One turn moves every row onto another: examples first, then more rows asked:
k_238: [ -5  10  -2  -8  -5  11  11  -9  -3   3   4   3 -10  23 -13  17  -5 -16
  10 -10]
k_808: [ 18   5  -4 -26   9  -9   1 -12   4 -10  -6   6  -4  -1 -12   5 -15   0
 -14 -24]
k_413: [-10 -11   3   4  -1  -9  10   8 -11 -10  22   0   1   2  -7   4  -7  -9
 -16   4]
k_997: [ 15  12  -8   0  13   2  -2 -13   3   0  -8   6   0 -17   0  15  13  -1
   3 -11]
k_852: [  5  -7  -3 -22   3  -4  -7   0  16  -8  -4   2   2  -2   5   1 -18  10
 -19 -14]
k_699: [  4   1   0   8  18  -1   4 -11  -6  12  10   2 -13   6  -8 -18 -12 -12
 -12  -9]
k_793: [ -3 -16  -6 -14  -9  11  -9   8 -12  15 -11   6   8  22  -7  12  -3  15
   4   1]
k_433: [  1 -15 -11   7  22 -15  13 -13  -8   7  10  15  -1  15   0  -1  11  -6
  -7 -16]
k_7: [  4  10   6   3  -2 -11 -12  -3  -3   2   3  11  20  -3 -22 -19  -9   8
  -4  -4]
k_578: [ 13   0  -9  -7  -2 -13   8  -7 -25   4   5  14   5  29   1  19   7   6
  -9   0]
k_761: [ -3   8  16  -4  14   5   6   2 -10  21   1  -7   5   8 -15   1 -13 -18
   9 -11]
k_790: [ 19  17  -2  -4   6  16   7  -6 -12  -3 -12  -4  16  -4  -9  16  -1  -4
  -2 -14]
k_153: [ -6  -6  -2  -9 -15  18   7  -5 -13   8  -5   2   9   0 -14   3  -9  15
   7  11]
k_943: [  5 -11 -12   1  11 -11 -12   8  -5   7   8  15  27  10 -17  -3  -4 -14
  -2   4]
k_442: [ -4  -6   6 -14  -5  -2  -8 -14   5  -3  -4  16  -4  12   2  -1   9 -20
 -11 -24]
k_227: [ -4  -4   0  -1 -10 -11   0  -6  -9   2   8   4  -2  34   0  11   4  -5
 -14   8]
k_899: [ 18  -4   9 -26  -4  -6   3 -17 -13   5 -10  15  15   8  -1  24  -3  11
  -8 -13]
k_829: [ 24 -21   6  -4  15  -3   1  -5 -13  19   3   4  20   0 -17  -1 -13  -7
 -11   4]
k_587: [ 23  -9  -5   1  14 -16   8 -14  -1   8  -7   4  -2  13 -27   9 -22  -2
 -12  -7]
k_307: [  0  -1 -19   4  12 -23   4   4   4   4  -4   3  -1  17   0  -6  11   3
   6   4]
k_872: [  2  -1   6 -13 -11  11  -5  -5   7   2  -9  -3 -12  16 -13  14  -7  -1
 -21   6]
k_191: [ 19   4 -21 -14  -1   8   2   4   1   1 -17  15   0  11   8   3   5   9
  -3 -10]
k_786: [ 18   2 -11  -3   7 -16  13  -2 -16  -9   9  11  16  10  -7  12 -18  -1
  13   4]
k_955: [ 19   7   0   7   1  -7  -1  -8   8 -14  11   0  13  -5  -6   3 -15  15
  -1   1]
k_284: [  9 -15 -11  18  19  -9  -7   1   7  -5   4  17  10  15 -11   9  -2   7
  -5 -16]
k_628: [  6   4  -4 -30  14   4   2 -20 -11  14 -10  11   2  12  -7   4  -8 -10
   8 -22]
k_880: [  5  -1   4  -9  -6   3   7   3 -10   6   5  -2  16   3  21  20  11   5
   2 -10]
k_110: [  0  -5  -1 -18   5  12  -9   5   2  15  -8 -14   0   1  13  -2   3  -1
 -13  -4]
k_642: [ 14  -5  18  -3   4   8 -11 -20 -20   0   4   2   7  -5 -12  18   3 -11
   6  -1]
k_850: [-16 -11   3  -6   0   9  10 -17  10  -7 -12   7  -4   3   2  -3  -3   4
  10 -13]
k_154: [ 15  -9   9   8  19  11  -4   0 -14 -10   5  15   6   6 -15 -11 -13  15
  -7 -12]
k_641: [  4 -31   7 -15   1  -4  -4 -19  -6   1  -9  10  -5  15  -5   5   9 -18
   0  -6]
k_76: [  8 -19  -4  -3  11  -4  11  12 -25  -7  -1   5  11  13 -21 -15   3  -6
  -6  -6]
k_529: [ 14  -9 -24 -15  -6  -1   2  -1  -6  17 -14  11   0  -1  -7   9  14   2
  -5   7]
k_131: [  2   0   9  -6  15   9   9  13 -14  24   0  -2  17   0   2   5 -12   4
   9  -9]
k_204: [  5   2  -2  -9  19 -19  -3   4 -12  11   0  11   7   2  10 -13  -9  15
  12  -4]
k_650: [ 16  -5   7  -5  -7   2  -8 -15 -23  14  -4  -2   6  15 -17  14  11 -16
 -11 -15]
k_513: [  0 -15   9 -18   9  -8   1  12 -14  11  -4   4   3   4 -30  -8 -10   1
   0  10]
k_483: [ -4 -21   8  -8   6 -26  -3  10  -2   6  -4   3   2  -1  -9   7  -7  18
 -17  -3]
k_149: [  0  -2  -5   8  -1 -24  10   2  -1  -8  -7   4   7   9 -21  -9   9   9
  -6 -19]
k_40: [-23  -4  13 -11  -1  15  -5  -1   1  -5  -6   6  13   5  -4   9 -11  -2
   3 -11]
k_932: [ -4  -1  10  -3   4  -4   7  -9  -5 -20  17  13  -4  -4 -18   2 -12  14
  -4 -13]

k_529 moves to k_997
k_699 moves to k_413
Now these:
k_191 moves to k_790
k_110 moves to k_880
k_808 moves to k_761
k_955 moves to k_829
k_7 moves to k_943

